The same turns and mirrors carry the whole set onto itself, and each row onto the other rows of its family. Which rows share a family with each named row? Give them in list order.
These 36 rows form 6 families of 6 rows each.
vuf: [ 1.394, -1.280,  2.461, -3.360, -0.965, -0.087,  2.973, -2.447,  2.916,
  2.031]
puvaz: [-1.204,  0.910, -0.448,  0.968, -0.460, -1.365,  1.157, -2.578, -1.008,
 -3.919]
Pota: [ 0.496, -0.839,  0.703, -3.140, -0.766, -0.857,  3.630, -2.811,  2.559,
  2.788]
kofer: [ 3.050, -0.411,  0.673, -4.870,  1.232, -0.281,  2.327,  0.838, -0.564,
 -0.156]
Ris: [-0.010,  1.173,  1.065,  2.403, -2.225, -0.336, -0.384, -1.102,  1.442,
 -2.156]
Pofi: [ 0.882, -0.444,  1.851, -2.662, -0.807, -0.515,  3.759, -3.817,  3.394,
  1.446]
kon: [ 2.431,  0.127,  0.533, -4.505,  1.392, -1.782,  2.251,  1.266, -0.851,
  0.738]
Lav: [ 0.667, -0.564,  2.040, -3.226, -1.168, -1.249,  3.526, -2.672,  2.058,
  2.836]
Migu: [ 1.115,  2.760,  0.263, -3.493,  2.700, -0.713,  1.577,  0.869, -1.412,
 -1.937]
Luz: [ 0.036,  1.853,  0.562, -3.155,  3.528, -0.495,  2.220,  0.852, -1.550,
 -0.790]
ralag: [ 0.782,  1.396,  0.573, -0.741, -0.702, -0.240,  1.325, -3.765,  2.964,
  3.300]
gase: [-0.384,  0.089,  0.633, -0.011, -0.953,  0.309,  1.872, -3.356,  3.174,
  2.971]
naror: [ 0.456,  1.694,  0.164, -3.343,  3.621,  0.346,  1.986,  1.179, -0.771,
 -0.895]
mavup: [ 0.216,  0.049,  1.051, -0.125, -1.074,  0.340,  0.820, -3.913,  2.446,
  3.034]
lefiv: [ 2.580,  0.975,  0.687, -4.380,  1.751, -1.664,  2.870,  1.515,  0.032,
  0.254]
Vazu: [ 0.801,  1.030,  0.931, -0.738, -2.284,  0.681,  0.804, -3.188,  3.079,
  2.571]
betu: [ 0.592,  1.334,  0.583,  3.162, -1.171, -1.494,  0.383, -1.111,  0.821,
 -2.258]
serik: [ 0.890,  2.227,  1.343, -3.159,  2.880, -0.427,  1.345,  0.717, -2.108,
 -1.777]
Dig: [ 0.860,  0.255,  0.164,  2.965, -1.196, -0.366,  0.159, -2.335,  1.017,
 -2.457]
duko: [ 0.498,  0.973, -0.015,  2.670, -1.539, -1.270,  0.639, -0.504,  1.230,
 -2.871]
lufoz: [ 0.730,  1.539,  0.654, -1.278, -0.531,  0.629,  1.674, -3.661,  3.457,
  2.801]
Fepu: [-1.143,  0.925, -0.498,  0.768, -1.199, -1.066,  1.571, -2.220, -0.234,
 -4.310]
Zamu: [-0.351,  1.358,  0.727,  0.406, -0.435, -1.212,  0.379, -2.182, -1.494,
 -4.402]
Rofa: [ 0.210,  0.064,  0.820,  3.176, -1.604, -0.622,  0.057, -1.810,  0.434,
 -1.681]
rere: [ 1.293,  1.761,  0.213, -3.482,  2.817,  0.582,  0.892,  0.619, -2.077,
 -1.243]
nipev: [ 0.394,  0.137, -0.332,  2.475, -2.490, -0.805,  0.020, -1.373,  0.195,
 -2.087]
ruf: [ 2.103, -0.407,  0.995, -3.799,  1.902, -1.034,  2.121,  2.177, -0.398,
  0.425]
zipeb: [ 0.104,  0.561,  2.168, -0.628, -0.679,  0.801,  1.107, -3.656,  3.175,
  2.619]
Rudeg: [ 3.195, -0.148, -0.294, -3.601,  2.247, -0.725,  2.347,  1.575, -0.391,
 -0.585]
kunug: [-0.152,  1.048,  0.613,  1.012,  0.186, -0.641,  0.977, -1.978, -0.718,
 -4.798]
Dof: [ 3.322, -0.114,  0.070, -3.755,  2.321, -1.622,  2.385,  0.832, -0.863,
 -0.359]
Gades: [-1.082,  1.123,  1.226,  0.538, -1.113, -1.426,  0.924, -1.390, -0.602,
 -4.513]
kodol: [-0.301,  1.311,  0.855, -3.619,  2.416,  0.231,  1.477,  1.444, -1.494,
 -1.998]
lufog: [-1.263,  1.044, -0.280,  0.162, -1.032,  0.008,  0.498, -1.437, -1.341,
 -4.195]
kamo: [ 1.123, -0.942,  2.126, -2.248, -0.465, -1.087,  3.844, -3.646,  2.699,
  2.056]
rar: [ 1.009, -0.063,  1.521, -3.671, -1.668, -0.575,  3.108, -3.657,  2.114,
  2.225]

Which other rows belong to the same family as kon? Lav, mavup, serik, Zamu, Rofa
Which other rows belong to the same family as Dof? puvaz, Luz, ralag, betu, kamo
Which other rows belong to the same family as ruf? rere, nipev, zipeb, Gades, rar
Which other rows belong to the same family as vuf? kofer, Ris, Vazu, kodol, lufog
Which other rows belong to the same family as Pofi? naror, duko, lufoz, Fepu, Rudeg

